(in the rows, 128 means zero)
The rows of A fall into several groups, and each row is roughly a mix of its group's hidden directions; some rows fit no group.
A:
[[ 89 162 142 119 173 139 130 111  79  78  93]
 [161  66 101  89 131 137 118 182 133 102 104]
 [123 120 140 199 116 107 109  67  98 154 133]
 [130 125 118  29  95 114 136 134 124 139 125]
 [143 197 108 112 159  99 149 146 120  77 105]
 [170 148 106 115 149 156 123 164 167 121 196]
 [109  89 100  75 109  92 100 142  94 163  96]
 [142 135 148  68 109  99 185 100 158 147 101]
 [157 122  95  82 103 101  74 134  83  96 137]
 [115 147 156 145 110 186 114 153 181  81 146]
 [138  79 143 143  73 162 127  71 120 145 158]
 [ 90 145  77 126 164  79 115 180 148 114 118]
 [ 89 195  90 152 131 103 130  79 149 135 129]
 [158 134 111 152 143 129 171 160 154 196 164]
 [189  85 141 143  86 153 142 174 136 145 147]
 [127  81 156 137  97 175 115  74 111 171 133]
 [208  95 128 151 121 130 141 138 120 153 178]
 [120 146 141  97 104 114  92 121  98 157  50]
 [177  78 112 133  93 143 129 173 133 146 177]
 [155 171 151 188 114 122 135 135 141 181  90]
 [201 102  94  97 141 141 151 172 122 111 111]
 [123 131  74 141 176 110  56 136 142 124 145]
 [ 88 143 147 170 122  68 130  86  98 136  93]
 [175  71  96 132 146 130 121 183 121 101  99]
 [ 86 187 143 116 107 105 133 128  62 106 123]
 [134 107  86  88 147 151 133 150 166  91 186]
 [108  73 110  88 134 140 121  95  75 172 116]
 [ 96  75 133 154  75 149 125  82 124 162 148]
 [146 137 134 162 176 157  78 145 129  67 139]
 [167  80 187 123 130 107 166 132 113 130 174]
 [123 124 121 206 130 164  71 125 115 106 134]
 [149 130 130 125  67 104 110  77 187 137 112]
 [ 81 131 167 112 150 114  94 102 109  93  70]
 [128  85  88  94 149 152 134 128 186 104 171]
 [ 59 149 135 110 160 120 111  71 120  94 118]
 [149 181 108 114 153  92 107 171 123  79  96]
 [185  93 109 112  94 145 144 154 147 152 183]
 [147 142  77 101 139  89  71 144 165 122  95]
 [110 138  81 142 164 109  93 143 202 141 124]
 [127 127 114 200 145 151 114  81 152  85 107]
 [139 144 128  64 111 138  63 164 103 122 150]
 [ 93 151 142 105 125 103 160  81  82 100  81]
 [ 71 191 128 116 133 128 124  97 113  92  89]
 [142  41 116 143 149 149 115 122 171 127 148]
 [ 99 118 136 100 189 117 116 179  79 153 136]
 [ 97  92  77  95 135 144 152 134 178  90 154]
 [102 134 115 111 171  89 115 208 122 127 110]
 [117  91 123 125  95 158 147  52  94 151 141]
 [130 142 157 182 164 181 152 109 162 123 164]
 [143  82 125  47 108 126 134 171 116 119 120]
 [ 99 164  93 145 149 111  97 123 194 150  91]
 [ 55 144 163 106 140 130 110  95 123  96  88]
 [144  89 150 161 184 116 129 110  89  81 157]
 [139  84  85  83  93  90  80 132 110 135 114]
 [162  95 157  63  98 127  90 161 100 126 129]
 [125 115 106  46  88 112 154 137 143 152 103]
 [ 52 166 138 121 147 117 113 109 123 107  77]
 [187 110 108  99  91 124 131 114 178 106  85]
 [135 165 145  51  86 158 102 147 134 127 141]
 [118 144 154 203 140 163 142 131 152  97 170]
 [ 73 168 120 123 162 113 117  86 122  90  82]
 [131 169 133 105 127  66 114 131  59 116 112]
 [ 76 152 136 127 169 145 135 127 104  78  72]
 [127 160 121  88 103 178  66 157 129 100 145]
 [115  98 103 175 158 121  83 160  76 128 158]
 [135 111 122 215 167 117  95 109 118 113 120]
 [162  74 186 132 152 139 136 111 141 105  79]
 [128  90  98  68 127  99  94 144  83 148  98]
 [155 159 177 119  93 165 179  99 148 149 146]
 [150  48 104 147 133 140 110 160 171 142 131]
 [171  88 111 113 129 116  71 176 145 162 148]
 [187 171 167 146 132 123 100 123 126 187 122]
 [144 136 157 173 150 167 168 124 159 107 185]
 [161  42 131 110 145 144  96 115 151 146 124]
 [141 154 136  59  94 152  78 167 126 128 136]
 [ 63 146  95 144 169 113 106 117 114  86  95]
 [ 88 182 104 127 117 106 131 103 149 180 173]
 [150 143 172 160 123  98  72 112  87 166 147]
 [ 80 190 133 119 118 116  99  96  85  97 111]
 [139 161 167 194 129 106 135 127  66 124 117]
 [137 144 123  42 115 125 114 184 135 139 126]
 [ 91  80 100 148 146  87 154  84 162 104 109]
 [ 82 130  79  72 134 128 177 140 117 126 162]
 [122  62 136 136  76 150 114  89 123 164 153]
 [ 90 171 152 122  66 132 111  82 124 129 163]
 [164 100 102 100 135 165 105 182 155 125 177]
 [115 117 105 220 148 124 102  96 116 125 124]
 [158 157 150 180 135 166 146 103 168  95 165]
 [111  98  75 148 129 118 125 166 194 126 163]
 [113 118 162 109 124 157 177 150 189 167 103]
 [130 124 117 192 156 136  97  71 127  82 126]
 [184 117 129  90 134 191 113 158 154 144 153]
 [138 127 108 123 167 123 122 142 217 159 145]
 [130 139 141  67 101 121 195 120 166 146 106]
 [ 80 197 148 121  99 110 120 132  76 127 133]
 [207  97 138 115  89 141 138 147 127 148 165]
 [192 131 109 128 101 140 156 146 129 164 189]
 [141 176 108 146 171 117 113 150 201 111 124]
 [161  83  95 124 100 139 121 159 158  84  78]
 [159 142 184 178 103 157  72 130 128 131 122]
 [124  63 106  98 132 152  91 140 172 136 171]
 [171  57 101 125 151 131 107 145 175 139 143]
 [138 134 148 207 125 127  69 109 105 144 131]
 [158  66 104 127 156 145 128 117 196 134 145]
 [137 159 153  45 103 133 121 167 124 146 147]
 [119  80 152 145 117 103  87  97 137 184  87]
 [176 142  93  91 120 124 125 138 122  80  66]
 [128 166 112  93 196 103 139 175 118 117 100]
 [119 141  47 123 157  93 106 125 171 110 130]
 [ 85 118  97 128 195 116 112 146 103  92  91]
 [138 134 146 197 109 150  91  67 132 112 117]
 [144 142 141  40  88 148 110 152 140 122 124]
 [169 102 108 155 151 170 147 148 189 124 163]
 [137 111 135 202 182 144 123 167 131  99 128]
 [133 113 128 211 166 127 112  89 123  95 125]
 [179  67 153 142 113 133 132 155 144 171 164]
 [184 105 164 147 100 137 146 148 133 180 171]
 [155 145 102 104 134  78 122 190 124  75 135]
 [114 111  87  69 148 150 155 176 142  86 133]
 [132 174 156 175 127 159 178  97 131  91 152]
 [103 149  95  95 116  98 114 107  75 128  66]
 [ 89  62  94  88 137 118 116 106 164 109 146]
 [192 104  94  95 148 155 139 177 144 105 141]
 [102  74 130 133  96 154 122  76 132 185 137]
 [123 143 159 150 155  79 135  64  83 108 122]
 [131 153 154 187  93 134  86  72 120 152 127]
 [137 146 152  53  68 128 121 129 124 161 129]
 [153  76 105 104 152 125 123 185 149  98  85]
 [116 189 175 159  98 163 134 135  87 147 117]
 [ 93 172 150 176 153 152 188 115 131 111 144]
 [139  81 117 108 121 164 135  59 135 173 149]
 [ 84 119 137  96 141 166 156  65 142  91 150]
 [120  90  84 104  83  84  75 139 111 129 111]
 [141  99 179 144 147 147 136 149  82 156 187]
 [123 179  94 141 142  84 109 166 175  95 111]
 [141 171 148  69 130  89  91  93 111 161 119]
 [172 102 114 177 140 135 141 140 193 162 110]
 [183 122 138 137  61 147 147 140 148 160 168]
 [173  76 109 120 141 116  76 164 152 153 156]]

Here is one row of each group, with its name. Which group are the others in?
[138 194 139 131  77 138 143 102 111 151 177]
R
[ 94 114 123 166  91 155 153  55 127 142 147]
W
[142 123 129  58 133  81 179 124 149 147 100]
P
[187 104  94  96 155 151 138 146 185 125 145]
M

[167 188 141 167 137  84 106 152 103 148 151]
M
[157 158 182 139 164 180 173 108 139 132 142]
W
[127 130 129  49  80 121 127 163 119 168 129]
P
[143  83 156 117  67 168 128 136 131 120 182]
R
[128 144 159 185  88 136  78 108  99 167 141]
P
[116 170 163 143 106 195 171 114 125 136  97]
M
[104 121  95  90  91 141 190  99 166 128 101]
P
[178 146 102  85 156 105 108 143 192 134 120]
W
[107 192 126  68 137 138 169 135 150 129 158]
P
[149  55 132 117 129 113 103 145  74 119  91]
M
[134 163  92 143 179 120 118 139 204 121 134]
W
[139  84 140  69  95 149 144  88 118  80 130]
P
[ 95 139 175 195 112 145 160 148 151 121 160]
W
[ 54 164 105 109 134  98 100  85 144 128 128]
R
